Here are some points:
[ 46 -58  -3 -42 -18   3 -21 -47 -53 -44   9 -13  43  -1   1   0]
[ 11 -11 -16   7   9  15  -4  -7  41  37  18 -29  36  -8   6   4]
[ 17  52  -4  26  34  11   8  32  35  21  26   9   9   0  22 -25]
[ -1  75   8  68  45  13  41  57  24  14 -11 -37 -53  28  51  11]
[-11 -40  -2 -61  27  41 -14   2 -22  14   6   5   1  -1   1   0]
[-14 -12   1 -49   1 -37 -15  12  -1  18  -3  49   1  32   1   0]
[ 24  19  14 -30  11 -27  -5 -39 -87 -45  19  10   1  -1   1   0]
[-14 -35 -14 -28  26  31  28  38  13   0   1   1   1  -1   1   0]
[ 38   3  15   8  25 -24  39 -32   5   7  43   9  45 -20 -26 -30]
[-10 -28  26  46 -21 -53 -40 -66 -36 -48 -41 -43 -73   2 -46  77]
[ 16 -19 -31 -46  10  15  25 -63 -65 -22 -40 -23 -41  -8 -45  23]
[-28 -23  -9  10 -11  14 -11  -9 -27 -26 -24 -72 -32 -23 -21   0]
[ 41 -10 -21  -1 -18 -36 -20 -66 -33 -19   7  21   1 -19 -42 -62]
[-13   7  56 -10  42  -5   7  -5 -23  11  34  16  14 -17   2  28]
[-28 -32 -22 -39  43  39  63  21 -29  -5  -7  20  32  -1   1   0]
[  6  -6  28  15  -4  -7 -37 -33 -52 -28  22 -21  64  29  -5  50]
[ 17  43 -19 -10  31 -10  11  37   0  48 -43 -48 -38  18 -91   3]
[-55 -33 -19 -40 -31 -28 -20  -5 -42 -29 -33 -67  46 -33 -56 -53]
Then 12 other points, each followed by its number:
[-35  18  28  42  13  13  32  -2  15 -10 -33  58  18  -9   1   0] 0
[  0 -62  -2 -30 -15 -11   5 -19 -39 -21 -18 -60 -63 -15 -44  20] 1
[ 61 -13  -2   9   8 -38 -11  26  62  28 -45  -2  29 -69 -86 -26] 2
[-23  32  58  38   0 -16 -29   4   8  29  28  -3  -4 -31  18 -11] 3
[-37  22  33  41  32  25  29   9  -8 -16 -41  30  12  37   2  26] 4
[ 20 -53 -40 -28 -31  -7 -29 -22 -49 -21  -6 -16  46 -34 -43 -29] 5
[  5  53  13  52 -12 -34 -73 -12  33  -6  27  73 -21   3  76   7] 6
[ 42  12  10  17  12  72  17  18 -14   3 -23 -23 -67 -28  47 -21] 7
[  2  16 -46   9  20   3 -17  33  40  80  11  29   2 -42 -50 -28] 8
[ 28  25  20  22  25   4  62  46  51  46  22  24 -45  38  68 -17] 9
[-29 -14  41  49  -3  30  41  29   2  27 -30 -22  41   4  27  21] 10
[ 18  -8  50 -21 -18  22  29 -24  27 -11  -3  41  22 -31  51   6] 11
Which of these numbered points is nearest to each point below, looking only along the 5 directions in which the first points spread most? Its number follows each.
[ 52  30 -18 -22 -50 -37 -25 -23 -54 -30 -28   9 -39  -8  -9  16] > 1
[ 26 -66  36 -24 -69 -69 -40 -24 -45 -35  40 -11  39 -23 -19 -35] > 5
[ 32  35   5 -32  -9  16 -17  36  44   0   1   1   1  -1   1   0] > 0
[ -8  20  27  43  33   1  73 -16  -9  15  13  20  34 -15  -6  37] > 0
[ 32  19 -13 -13 -18  23 -35   0  40  66  42  32 -10  32 -10  -8] > 0
[-24  41  50  44  44 -12  21  46  52  20 -18  39 -20  -1   1   0] > 9
[-38  21  46  36 -22  13   8  23  34 -65  46  -6  59  12  46  28] > 10
[ 40  30 -15 -36 -29 -17 -64 -27 -36 -36  33  58 -20  18  52 -40] > 11
[-11 -14   0 -16   2 -10 -30 -61 -20 -29  33 -56   9 -18  57  36] > 11
[-50 -47 -27 -43  -8 -65 -18  26 -21  19 -26 -33  40 -28   1   0] > 5
[ 15  26  52  17  -5 -14  11  -1  35  36 -15  50  38   7 -15   0] > 0
[-56 -55 -58 -11 -98 -55 -70  11 -12 -17 -45 -42  35  -5 -29 -12] > 5
[-11 -30  21  24 -15 -10 -21  28 -15  -9  16 -47  16  34 -42  45] > 10
[-18 -10 -57 -43   5  38  44  -3  35  27 -31 -46 -69  32  23  40] > 7
[ 27 -51  15 -42 -34   8 -53 -37 -39 -41  33  32 -32  -2   9  33] > 11
[ 22  18 -15  47  31  -1  57 -22  60  -2  10  65 -28  40  55 -17] > 9
